In the data rows, zero lies at 7.5, halfway between 7 and 8.
Here are some numbered points:
{ 8,  6,  6,  7, 10,  9, 10,  9,  8,  5,  0,  7, 11,  8,  5,  8} 0
{ 4,  5,  6,  9, 12, 10, 11, 10,  6,  8,  7,  5,  5,  8,  7, 11} 1
{ 8,  4,  8,  7, 12,  7,  9, 10, 10,  3,  0,  4,  9, 10,  6,  8} 2
{ 8,  5,  6,  5, 11,  9,  9,  9,  9,  6,  3,  8,  7,  9,  7,  6} 3
{ 9,  7,  8,  7,  8,  8,  9, 10,  9,  7,  1,  6,  9, 10,  7,  9} 4
{10,  6,  9,  1,  8,  8,  7, 10, 10,  0,  1,  8, 11,  9,  4,  3} 5
{ 9,  7,  9,  9,  7,  9, 10,  7,  8,  5,  6,  5,  7,  8,  8,  8} 6
{12,  5,  7,  8,  8,  8,  9,  9, 10,  5,  6,  9,  8,  8,  4,  7} 7
{10,  8,  9,  9,  9,  8,  8,  5,  8,  7,  7,  8,  7,  9,  2,  5} 8
{ 6, 11,  9,  6,  9,  7,  6,  7,  6,  7,  9,  9,  9,  7,  9,  6} 9
{ 7,  7,  7,  8,  8,  8, 10,  7,  7,  8,  6,  7,  7,  7,  8,  8} 10
{ 9,  9,  6, 10,  5,  4,  2,  9,  8,  9, 13,  8,  6,  5,  7,  9} 11
{6, 8, 6, 8, 9, 9, 6, 7, 8, 8, 6, 9, 7, 5, 7, 8} 12
{ 4, 11,  8,  8,  5,  3,  2,  5,  5, 11, 15,  8,  6,  3, 11,  9} 13
{6, 9, 7, 5, 7, 8, 8, 7, 6, 6, 9, 8, 7, 5, 8, 4} 14
{ 7,  6,  7, 11,  6,  7,  5,  5,  7, 12, 12,  9,  3,  6,  6,  7} 15
{10,  6,  7,  9,  7,  7,  9, 10,  8,  9,  5,  6,  7, 11,  9, 10} 16
{9, 6, 8, 5, 4, 8, 7, 8, 7, 7, 8, 9, 7, 8, 7, 2} 17
{10,  7,  7, 10,  5,  8,  9,  8,  8,  8,  7,  7,  7,  9,  8,  8} 18
{ 9,  5,  7, 10,  5,  8,  6,  6,  8, 11, 10,  8,  4,  6,  6,  7} 19
{9, 6, 7, 6, 5, 8, 9, 7, 8, 8, 7, 8, 7, 7, 7, 6} 20
{10,  8,  8,  9,  9,  6,  8,  7,  8,  5,  3,  7,  8, 10,  7,  4} 21
{9, 4, 7, 6, 7, 9, 9, 9, 9, 8, 5, 8, 9, 8, 7, 8} 22
{ 8,  6,  7,  5,  8, 10, 10,  8,  8,  7,  3,  8,  7, 10,  7,  7} 23
{ 9,  7,  8,  4,  8,  9, 11,  9,  7,  6,  1,  6,  9, 10,  8,  7} 24
{10,  8,  9,  8,  9,  8,  8,  6,  7,  6,  7,  8,  7,  9,  5,  4} 25
{10,  8,  6,  6,  5, 10, 13, 11,  6,  5,  3,  7,  9,  5, 11,  7} 26
{ 8,  9, 10,  7,  8,  8, 10,  9,  7,  6,  8,  6,  6, 11, 11,  6} 27
{ 6,  6,  8,  8, 10,  9,  5,  7,  8,  7,  8, 10,  7,  6,  7,  6} 28
{ 6,  9,  9, 13,  8,  4,  7,  7,  6, 11, 13,  5,  4,  9, 11, 11} 29
{ 4,  8,  7, 10,  8,  6,  4,  6,  6, 12, 15,  7,  4,  6, 11,  8} 30
{ 8, 11,  9,  6,  7,  6,  6,  6,  8,  5,  8,  7, 11,  7,  6,  9} 31
{ 5, 11,  7,  9,  6,  2,  5,  6,  8,  8, 10,  4,  9,  7,  9, 11} 32
{ 6,  9,  9, 11,  8,  5,  6,  7,  7, 10, 12,  5,  6,  9, 10, 10} 33
{6, 8, 7, 5, 4, 9, 8, 6, 7, 8, 9, 8, 7, 7, 7, 5} 34
{ 8,  6,  9,  8,  6,  5,  6,  8, 10,  7,  8,  7, 10,  7,  8,  8} 35
Which five points above are nearest to each new point? Their numbers follow each, nearest first.
{ 9,  7,  7,  6,  8, 10,  9, 10,  9,  6,  5,  8,  7,  6,  8,  8} 22 23 10 3 20
{9, 8, 8, 8, 8, 9, 8, 7, 7, 6, 5, 9, 8, 8, 7, 6} 25 10 21 20 6
{ 9,  5,  7, 12, 11,  9,  9,  9, 10,  6,  5,  5,  5,  9,  7,  9} 6 16 10 18 1
{ 6,  8,  8,  6,  9,  9,  4,  6,  7,  8,  9, 11,  8,  5,  7,  5} 28 9 12 14 34
{ 6,  9,  9,  8,  8,  5,  5,  6,  6,  5, 12,  7,  8,  5, 11,  5} 9 14 28 35 33
{9, 7, 7, 9, 6, 5, 5, 8, 8, 8, 9, 7, 6, 7, 7, 9} 35 18 11 19 20
{ 7, 12,  9,  7,  8,  6,  7,  6,  7,  6,  8,  8, 11,  9,  7, 10} 31 9 35 32 10
{ 6,  9,  6,  9, 11,  8,  3,  6,  6,  9, 13, 12,  6,  7,  6,  6} 28 15 9 12 30
{ 9,  9,  6,  4,  6, 10, 11,  7,  6,  5,  5, 10,  9,  4, 10,  6} 26 14 20 10 34
{ 6,  8,  7,  4,  9,  9,  9,  9,  8,  5,  2,  7, 12,  7,  7,  8} 0 24 4 23 3
{10,  6,  8,  7, 11,  9,  7,  8, 10,  5,  1, 10, 14,  9,  3,  9} 0 4 7 2 22
{ 6, 10,  9,  9,  8,  2,  6,  6,  7, 11, 13,  6,  7,  9, 11,  9} 33 29 32 30 13
{ 9, 10, 10,  7,  9,  9,  9,  9,  7,  3,  6,  4,  7,  8,  6,  8} 6 27 25 10 31
{ 8, 10,  7,  8,  8,  8, 10,  7,  6,  6,  8,  7,  8,  9,  6,  8} 10 6 25 18 31
{11,  8,  7,  5,  3,  9, 11,  9,  7,  6,  6,  6,  7,  9,  6,  7} 20 18 6 23 22
